What is the hidden score of each row? Scores go from 0 to 30, and 15 is about the middle. The score is a weighted sum of the row's numbers plus the product of two more (or one squared), each taken from its middle value.
0.02 & -0.51 & 0.20 & 0.41 & 0.47 & -0.04 & -0.81 & -0.35 & 0.44 & -0.15 & -0.29 & -0.16 & -0.89 & 0.07 & 0.03 & 0.05 \\ ~ 15
-0.26 & 0.84 & 0.14 & 0.11 & 0.30 & -0.38 & 0.02 & -0.21 & 0.57 & -0.31 & 0.27 & 0.03 & -0.34 & 0.16 & 0.31 & -0.07 \\ ~ 14
2.57 & -1.47 & -3.81 & -0.04 & -0.01 & -0.05 & -0.09 & 0.52 & 0.74 & -0.32 & -0.03 & -0.21 & 0.33 & -0.65 & -0.22 & -1.22 \\ ~ 16
0.30 & -0.64 & 0.42 & 0.18 & 0.46 & -0.22 & -0.77 & -0.99 & 0.14 & -0.10 & -0.08 & 0.43 & -0.08 & -0.42 & 0.49 & 0.07 \\ ~ 16
0.00 & -1.10 & 0.46 & 0.37 & 0.36 & 0.73 & -0.06 & -0.37 & 0.96 & 0.35 & 1.04 & -0.28 & -0.56 & 0.51 & -0.40 & 0.18 \\ ~ 13
0.08 & -0.79 & 0.73 & -0.67 & -1.15 & -1.20 & -0.20 & -0.62 & 0.23 & 0.79 & -0.83 & 0.13 & -0.97 & -0.50 & -0.72 & 0.01 \\ ~ 15
-0.02 & -0.17 & 0.45 & -0.05 & 0.49 & -0.81 & 0.36 & -0.73 & 0.17 & -1.00 & -0.26 & 0.86 & 0.35 & -0.38 & 0.60 & 0.24 \\ ~ 18
0.14 & -0.21 & 0.46 & -0.10 & 0.14 & -0.76 & -0.33 & -0.66 & 0.18 & -0.58 & 0.00 & 0.30 & -0.46 & 0.21 & 0.26 & -0.27 \\ ~ 15
-0.09 & 0.16 & 0.26 & 0.17 & 0.33 & 0.00 & -0.45 & 0.56 & 0.72 & -0.14 & 0.65 & -0.48 & 0.03 & 0.22 & -0.02 & 0.05 \\ ~ 14
-1.36 & 1.30 & -1.48 & -0.74 & -0.12 & -0.86 & -1.79 & 2.20 & 2.07 & 0.33 & 0.16 & 1.00 & 0.46 & -0.32 & 0.33 & -0.46 \\ ~ 11
-0.15 & 0.00 & 0.26 & 0.23 & 0.37 & 0.77 & -0.09 & -0.01 & 0.17 & 0.05 & 0.50 & -0.69 & 0.15 & 0.40 & -0.48 & 0.18 \\ ~ 13
-0.01 & -1.54 & 0.34 & 0.19 & 0.28 & -0.52 & -1.36 & -0.52 & 0.37 & 0.04 & 0.04 & -0.24 & -0.43 & -0.15 & 0.69 & 0.13 \\ ~ 17
0.63 & 1.65 & 0.63 & 3.86 & -7.79 & -0.24 & 3.15 & 0.69 & 2.02 & -0.84 & 0.19 & 0.58 & -0.32 & 0.93 & 1.04 & 0.16 \\ ~ 8
-0.11 & 0.45 & 0.38 & 0.43 & 1.41 & -1.68 & 2.18 & 0.19 & -0.27 & 0.58 & -1.09 & 1.47 & 0.63 & 0.53 & -0.72 & 0.03 \\ ~ 18
0.23 & -0.25 & 0.41 & 0.41 & -0.37 & 0.10 & -0.39 & 0.00 & 0.44 & 0.17 & 0.05 & -0.65 & 0.03 & 0.46 & 0.31 & 0.07 \\ ~ 14
-0.01 & 0.04 & 0.05 & 0.45 & 0.41 & 0.38 & -0.64 & 0.16 & -0.38 & -0.34 & 0.12 & -0.02 & -0.78 & 0.20 & 0.09 & -0.20 \\ ~ 14
0.40 & -0.25 & 0.63 & -0.70 & -0.10 & 0.93 & -0.24 & -0.23 & -0.30 & -1.28 & 0.26 & 0.24 & -0.12 & 0.39 & 0.57 & -0.43 \\ ~ 15
-0.09 & 1.61 & 0.29 & 0.31 & 0.46 & -0.12 & 1.48 & -0.11 & 0.18 & 0.57 & -0.31 & 0.71 & -0.12 & -0.06 & -0.68 & 0.14 \\ ~ 17
-0.10 & -0.30 & 0.24 & 0.40 & 0.10 & -0.67 & -0.57 & -0.34 & 0.34 & 0.17 & -0.05 & -0.44 & -0.22 & 0.27 & 0.11 & 0.22 \\ ~ 15
1.79 & -0.11 & -2.04 & -0.20 & 0.11 & -0.27 & 0.87 & -1.52 & -0.55 & 1.14 & 1.35 & 0.34 & 0.30 & -0.27 & -0.48 & -0.62 \\ ~ 14
0.09 & 0.15 & 0.53 & -0.06 & 0.35 & -0.43 & 0.02 & -0.25 & 0.27 & -0.26 & -0.12 & -0.59 & -0.35 & -0.09 & -0.21 & -0.45 \\ ~ 14
0.47 & 0.95 & 0.91 & -1.36 & -0.49 & 0.76 & 1.01 & -0.29 & -0.84 & -2.04 & 0.29 & 0.45 & 0.10 & 0.93 & 0.06 & -0.53 \\ ~ 16
-1.35 & 2.22 & -1.38 & -0.95 & -0.14 & -1.03 & -1.07 & 1.20 & 2.12 & 0.42 & 2.47 & 1.33 & 0.70 & -0.39 & -0.14 & -0.77 \\ ~ 7
0.06 & 0.44 & 0.40 & 0.20 & 0.51 & 0.11 & 0.03 & -0.29 & 0.02 & 0.10 & -0.16 & 0.08 & -0.43 & -0.14 & -0.39 & -0.01 \\ ~ 14
0.18 & -0.35 & 0.30 & -0.23 & -0.18 & -0.93 & -0.05 & -0.71 & 0.10 & 0.88 & -1.04 & -0.90 & -0.63 & -0.47 & -0.28 & -0.33 \\ ~ 15
0.20 & -0.56 & 0.66 & 0.43 & 0.43 & 1.04 & -0.02 & 0.22 & 0.46 & -0.49 & 0.03 & -0.48 & -0.11 & -0.07 & -0.13 & 0.01 \\ ~ 16
0.86 & -1.12 & 1.35 & -3.36 & -0.96 & 0.33 & 0.35 & 0.79 & -1.20 & -0.09 & 0.49 & -0.31 & 0.49 & 0.32 & 0.33 & -0.22 \\ ~ 24
0.47 & -0.61 & 0.35 & 0.21 & -0.05 & -0.18 & -1.49 & -1.32 & 0.38 & 1.01 & -0.38 & -0.32 & 0.25 & 0.58 & 0.48 & -0.50 \\ ~ 14
0.88 & 0.12 & -0.68 & 0.54 & 0.29 & -0.90 & -0.09 & 1.09 & 0.98 & -1.10 & -2.11 & -0.77 & -1.03 & -0.19 & -0.24 & 0.27 \\ ~ 21
0.43 & -2.47 & 0.54 & 1.13 & -0.12 & 4.37 & -0.63 & 0.35 & 1.46 & 1.27 & -0.97 & 0.78 & 1.19 & 0.40 & 1.54 & -0.37 \\ ~ 20
0.18 & 0.74 & 0.31 & 0.92 & -0.61 & 0.44 & 0.40 & -0.17 & -0.24 & 0.49 & 0.05 & -0.21 & 0.22 & -0.46 & 0.34 & 0.57 \\ ~ 15
-2.45 & -3.09 & -0.26 & -0.32 & -4.02 & -3.86 & -2.30 & -0.53 & -1.15 & -0.95 & -0.47 & -0.05 & 1.70 & -0.64 & -0.28 & 1.04 \\ ~ 9
0.24 & 1.33 & 0.35 & 0.96 & -0.68 & 1.08 & 0.36 & 0.42 & -0.82 & 0.29 & 0.04 & -0.15 & 0.42 & -0.18 & -0.63 & 0.56 \\ ~ 14
-0.73 & -0.91 & 0.24 & 0.09 & 0.20 & 0.51 & -0.03 & -0.34 & 1.78 & -0.28 & 1.49 & -0.93 & -1.15 & 0.20 & -0.70 & 0.13 \\ ~ 11
-0.06 & 0.24 & 0.33 & 0.32 & 0.32 & -1.10 & 0.20 & -0.13 & 0.32 & 0.28 & -0.02 & -0.41 & -0.20 & 0.32 & -0.04 & 0.04 \\ ~ 14
0.19 & -0.12 & 0.42 & 0.13 & 0.59 & -0.13 & 0.16 & -0.44 & 0.01 & 0.08 & -0.24 & 0.38 & -0.23 & -0.36 & 0.14 & -0.21 \\ ~ 16
0.87 & -0.08 & -0.91 & 0.47 & 0.32 & 0.40 & -0.15 & 1.18 & 0.30 & -1.09 & -1.22 & -0.25 & -1.54 & 0.32 & 0.25 & 0.97 \\ ~ 19
-0.16 & -0.74 & 0.28 & 0.20 & 0.52 & 0.28 & -0.76 & 0.26 & 0.09 & 0.12 & 0.16 & -0.42 & -0.67 & 0.06 & 0.00 & 0.09 \\ ~ 14
0.04 & 0.87 & 0.23 & 0.77 & 0.01 & 1.04 & -0.74 & 0.62 & -1.40 & -0.12 & -0.06 & -0.05 & 0.28 & 0.19 & -0.59 & 0.28 \\ ~ 12
-0.44 & -0.11 & 0.30 & 0.30 & -0.29 & -1.22 & -0.47 & -0.60 & -0.10 & 0.03 & -0.20 & -0.17 & 0.09 & 0.31 & -0.13 & 0.49 \\ ~ 14
-1.73 & -1.49 & -0.17 & -0.13 & -0.62 & -0.45 & 0.35 & -0.33 & 0.00 & -0.85 & 0.67 & -1.06 & -0.62 & 0.39 & -0.56 & -0.02 \\ ~ 10
0.09 & 0.05 & 0.37 & 0.09 & 0.45 & -0.96 & 0.01 & -0.28 & 0.37 & 0.16 & -0.03 & 0.43 & -0.41 & -0.41 & -0.13 & 0.15 \\ ~ 15
-0.96 & -0.39 & 0.02 & 0.24 & -1.10 & -1.27 & -0.06 & -0.23 & 0.18 & -0.20 & 0.07 & -0.45 & 0.39 & -0.18 & -0.15 & 0.54 \\ ~ 12
0.01 & -0.51 & 0.47 & 0.06 & 0.40 & -0.09 & -0.23 & -0.38 & -0.06 & -0.64 & -0.18 & 0.56 & 0.13 & -0.06 & -0.07 & 0.16 \\ ~ 16
-1.33 & -1.85 & -0.38 & 0.04 & -0.08 & 1.14 & -0.26 & -1.30 & -0.15 & 0.43 & 0.55 & 0.39 & -0.62 & 0.29 & -0.10 & -0.42 \\ ~ 13
2.10 & -0.43 & -3.18 & -0.08 & 0.10 & -0.71 & 0.79 & 0.15 & -1.47 & -0.32 & 1.63 & 0.74 & -0.81 & 1.28 & 1.50 & 2.08 \\ ~ 18
-0.01 & 0.86 & 0.30 & 0.47 & 0.63 & -0.72 & 0.38 & -0.12 & -0.23 & 0.76 & -0.37 & 0.46 & 0.18 & 0.41 & -0.84 & 0.07 \\ ~ 14
-0.03 & -0.18 & 0.80 & -0.15 & 1.24 & -0.09 & -0.41 & 0.34 & 2.17 & -0.90 & 3.17 & -0.97 & 1.34 & 0.18 & -2.97 & 1.45 \\ ~ 23
-0.07 & -0.21 & 0.32 & 0.15 & 0.52 & 0.37 & -0.47 & 0.17 & 0.43 & 0.13 & 0.33 & -0.27 & -0.17 & -0.25 & 0.97 & -0.46 \\ ~ 15
0.21 & -1.27 & 0.72 & -0.60 & -0.71 & -0.55 & -0.57 & -1.15 & 0.40 & 0.13 & -0.96 & -0.76 & -0.71 & -0.62 & 0.59 & -0.66 \\ ~ 16
0.38 & 0.61 & 0.13 & 0.37 & 0.20 & 0.55 & -0.07 & 0.45 & 0.91 & 0.08 & -2.19 & -0.39 & -0.38 & -0.50 & -0.23 & 0.38 \\ ~ 18
0.63 & -0.02 & 1.03 & 0.75 & 0.73 & 1.60 & 0.78 & 1.09 & 1.28 & -0.53 & 0.46 & -0.60 & 1.07 & -0.04 & -0.63 & 0.26 \\ ~ 17
0.11 & 0.63 & 0.42 & 0.28 & 0.23 & 0.22 & 0.22 & -0.77 & 0.10 & 0.37 & -0.12 & -0.44 & -0.18 & 0.26 & 0.20 & -0.29 \\ ~ 14
1.18 & -0.24 & -1.37 & 0.15 & 0.26 & -1.08 & 0.12 & -0.56 & 0.25 & 0.10 & -0.13 & -0.34 & -0.39 & -0.45 & 0.48 & -0.19 \\ ~ 16
-1.74 & -1.45 & -0.02 & 0.54 & 1.49 & -1.75 & 1.83 & 2.32 & -1.90 & 1.07 & -0.82 & 0.68 & 0.68 & 0.80 & 0.47 & -0.77 \\ ~ 16
0.21 & 0.20 & 0.47 & -0.57 & 0.40 & -0.36 & -0.12 & -0.77 & -0.03 & 0.45 & -0.72 & -0.81 & 0.79 & -1.45 & 0.67 & -0.55 \\ ~ 19
0.13 & -1.15 & 0.56 & -0.05 & 0.88 & 0.66 & -1.25 & 0.20 & 0.87 & -1.00 & 1.95 & -0.22 & 1.00 & -0.20 & -1.11 & 1.01 \\ ~ 21
-0.49 & -0.34 & 0.20 & 0.25 & 0.65 & 0.59 & 0.02 & 0.07 & 0.47 & -0.16 & 1.24 & -0.74 & -0.18 & 0.31 & 0.01 & 0.42 \\ ~ 13
-0.36 & -0.25 & 0.18 & 0.33 & -0.23 & -1.36 & -0.20 & -0.79 & -0.11 & 0.20 & -0.21 & -0.17 & 0.30 & 0.08 & 0.06 & 0.48 \\ ~ 14
0.01 & 1.04 & 0.50 & -0.07 & 0.31 & -0.45 & 1.07 & -0.56 & 0.05 & -1.18 & -0.07 & 0.74 & -0.02 & -0.54 & -0.13 & -0.05 \\ ~ 16
0.13 & -0.05 & 0.40 & -0.32 & 0.40 & 1.22 & 0.11 & -0.60 & 0.21 & -1.53 & 0.34 & 0.64 & 0.43 & -0.51 & -0.31 & 0.33 \\ ~ 16
-0.19 & 0.19 & 0.09 & 0.03 & 0.31 & -0.31 & -0.80 & 0.17 & 0.49 & 0.12 & -0.07 & 0.44 & -0.63 & -0.22 & 0.34 & -0.32 \\ ~ 14
0.15 & 0.16 & 0.79 & -0.13 & 0.46 & -1.07 & 0.63 & -0.95 & -0.21 & -1.77 & -0.30 & 0.49 & 0.32 & -0.19 & 0.50 & -0.21 \\ ~ 18
0.02 & 0.66 & 0.50 & -0.02 & 0.41 & -0.30 & 0.78 & -0.68 & -0.21 & -1.41 & -0.03 & 0.28 & 0.40 & -0.32 & -0.22 & 0.04 \\ ~ 16
0.16 & 0.00 & 0.59 & 0.18 & 0.48 & -1.07 & -0.24 & -0.96 & 0.24 & -0.14 & -0.05 & 0.12 & -0.22 & 0.23 & -0.17 & 0.08 \\ ~ 15
0.11 & -0.11 & 0.09 & 1.19 & -0.02 & 0.83 & -2.61 & 1.21 & -3.26 & -0.56 & -0.01 & -0.24 & 0.62 & -0.04 & 0.01 & -0.26 \\ ~ 16
-2.29 & -1.83 & -0.17 & -0.22 & -1.32 & -0.80 & 1.28 & 1.34 & 1.66 & -1.12 & 1.52 & -1.93 & -1.52 & -0.65 & 0.71 & -0.70 \\ ~ 9
0.79 & 0.15 & 1.07 & -2.48 & -0.68 & 0.83 & 0.25 & 0.42 & 0.28 & -0.91 & -0.56 & -0.31 & 0.16 & 0.13 & -0.47 & -0.51 \\ ~ 20
-0.29 & -0.56 & -0.33 & 0.82 & -0.40 & 0.38 & -2.32 & 2.42 & -0.71 & 0.44 & 0.67 & 0.40 & 0.45 & -0.39 & -0.66 & -1.38 \\ ~ 11
-3.05 & -2.00 & -0.49 & 0.13 & 1.26 & -2.27 & 3.27 & 4.70 & -1.57 & 0.06 & 0.42 & -0.84 & 0.32 & 0.60 & 0.96 & -1.41 \\ ~ 13
-0.13 & 1.32 & 0.28 & 0.30 & 0.45 & -1.31 & 0.66 & -0.52 & 0.23 & 0.46 & -0.12 & 0.13 & -0.37 & -0.30 & -0.11 & 0.02 \\ ~ 14
0.22 & 0.59 & 0.60 & 0.09 & 0.30 & 0.50 & 0.82 & -0.15 & 0.37 & -0.53 & 0.36 & -0.45 & -0.36 & 0.14 & -0.71 & -0.20 \\ ~ 13
-1.46 & 1.76 & -1.37 & -0.86 & -0.12 & 0.47 & -0.94 & 0.20 & 1.19 & 0.22 & -0.77 & 0.87 & -0.53 & -0.36 & 0.21 & 0.02 \\ ~ 16
0.45 & -0.44 & 0.36 & -0.47 & 0.75 & 0.97 & -0.43 & -0.06 & 0.40 & -2.04 & 2.05 & 0.44 & 1.43 & -0.65 & -1.24 & 0.83 \\ ~ 19
0.08 & -0.06 & 0.58 & -0.30 & 0.69 & -0.07 & 1.07 & -0.68 & -0.15 & -2.12 & -0.65 & 1.30 & 1.03 & -0.15 & 0.31 & 0.30 \\ ~ 19
0.11 & 0.49 & 0.53 & 0.15 & 0.93 & -0.88 & 1.34 & 0.05 & 0.04 & 0.28 & -0.86 & 1.61 & 0.52 & 0.65 & -0.67 & -0.01 \\ ~ 17
-0.05 & 1.21 & 0.10 & 2.05 & -1.87 & 1.24 & -0.23 & 2.27 & -3.87 & -0.27 & 0.30 & 0.03 & -0.51 & -1.65 & -0.79 & -0.41 \\ ~ 9
0.32 & 0.49 & -0.31 & 0.19 & 0.37 & 0.16 & 0.04 & -0.32 & -0.44 & 0.77 & 0.45 & 0.32 & -0.21 & -0.28 & 0.01 & 0.09 \\ ~ 14
0.10 & 0.21 & 0.27 & 0.30 & 0.45 & 0.70 & -0.53 & -0.40 & 0.08 & 0.42 & 0.20 & -0.07 & -0.83 & -0.28 & -0.05 & 0.12 \\ ~ 14
-1.30 & 2.10 & -1.16 & -0.71 & -0.02 & -0.49 & -0.27 & 1.38 & 1.62 & 0.32 & 1.19 & 0.87 & 0.33 & -0.02 & -0.06 & -0.11 \\ ~ 10
-0.03 & 0.68 & 0.40 & -0.07 & 0.44 & 0.40 & 0.12 & -0.50 & 0.38 & -0.48 & 0.14 & 0.23 & -0.04 & -0.45 & -0.06 & 0.15 \\ ~ 15
3.02 & -1.58 & -4.61 & -0.11 & -0.95 & -0.36 & -0.34 & 1.99 & 1.67 & -1.89 & -3.67 & -1.36 & 1.15 & 0.36 & -2.69 & -0.06 \\ ~ 23
-0.05 & 0.31 & 0.26 & 0.71 & -0.32 & -0.62 & -0.39 & -0.28 & 0.12 & 0.31 & 0.02 & -0.22 & -0.19 & -0.12 & 0.56 & 0.52 \\ ~ 14
-0.12 & 0.27 & 0.28 & 0.39 & 0.28 & 0.92 & -0.35 & -0.21 & -0.28 & 0.20 & -0.11 & -0.22 & -0.04 & 0.09 & 0.06 & 0.19 \\ ~ 14
0.40 & 0.01 & 0.32 & 0.23 & -0.22 & 0.65 & -0.52 & -0.89 & 0.46 & 0.58 & -0.31 & -0.58 & 0.04 & 0.82 & -0.03 & -0.40 \\ ~ 13
2.39 & -1.09 & -3.43 & -0.22 & 0.02 & -0.26 & 0.56 & 0.09 & 0.02 & 0.12 & 1.02 & 0.01 & -0.01 & -0.56 & -0.05 & -0.81 \\ ~ 14
0.40 & 0.57 & -0.41 & -0.03 & 0.42 & -0.64 & 0.41 & -0.73 & -0.05 & 0.88 & 0.53 & -0.08 & -0.15 & -0.49 & 0.18 & -0.20 \\ ~ 15
0.27 & 0.35 & 0.40 & 0.97 & -1.40 & 0.51 & -0.20 & 0.19 & 0.48 & 0.56 & 0.01 & -0.54 & 1.05 & 0.57 & 0.35 & 0.24 \\ ~ 13
0.50 & -0.31 & -0.32 & 0.13 & -0.06 & 0.50 & -0.64 & -1.45 & 0.01 & 1.03 & -0.13 & 0.11 & 0.04 & 0.79 & -0.84 & -0.69 \\ ~ 11
0.10 & -0.40 & 0.31 & 0.31 & 0.42 & 0.58 & -0.68 & -0.29 & 0.47 & 0.22 & -0.39 & -0.39 & -0.64 & -0.26 & 0.49 & -0.21 \\ ~ 15
0.15 & 0.33 & 0.57 & 0.07 & 0.47 & -0.47 & 0.50 & -0.69 & 0.00 & -1.06 & -0.02 & 0.05 & 0.35 & -0.50 & 0.06 & -0.16 \\ ~ 16
-0.18 & 1.17 & 0.19 & -0.03 & 0.83 & -0.72 & -0.30 & 1.19 & 1.39 & -0.08 & 1.60 & -0.73 & 0.50 & 0.38 & -1.91 & 1.14 \\ ~ 16
-0.05 & 0.12 & 0.41 & 0.18 & 0.36 & 0.14 & 0.04 & -0.24 & 0.36 & 0.60 & -0.05 & -0.23 & -0.54 & -0.53 & 0.43 & 0.11 \\ ~ 16
0.15 & -0.56 & 0.68 & -0.46 & 0.34 & -1.00 & 0.00 & 0.58 & -0.10 & 0.49 & -0.41 & 1.16 & -0.61 & 0.74 & -0.93 & 0.22 \\ ~ 14
0.29 & 0.18 & -0.10 & 0.00 & 0.42 & -0.32 & 0.25 & -0.93 & -0.09 & 0.83 & 0.28 & -0.30 & -0.24 & -0.41 & 0.24 & -0.34 \\ ~ 15
-0.09 & -0.04 & -0.03 & 0.11 & 0.29 & -0.55 & -0.63 & 0.30 & 0.72 & 0.37 & 0.32 & -0.05 & -0.04 & -0.32 & 0.47 & 0.07 \\ ~ 15
-1.60 & 1.48 & -1.90 & -1.03 & -0.32 & -0.22 & -1.55 & 1.64 & 2.12 & 0.20 & -0.73 & 1.04 & 0.13 & -0.33 & -0.28 & -0.27 \\ ~ 12
-0.05 & -0.24 & 0.59 & 0.29 & 0.52 & -0.04 & -0.33 & -0.29 & 0.09 & 0.18 & 0.17 & -0.11 & -0.58 & 0.13 & 0.17 & 0.00 \\ ~ 14
-0.10 & 0.28 & 0.25 & 0.17 & 0.50 & -0.12 & 0.71 & -0.21 & 0.43 & 0.22 & -0.30 & 0.67 & -0.19 & -0.21 & -0.05 & 0.32 \\ ~ 16
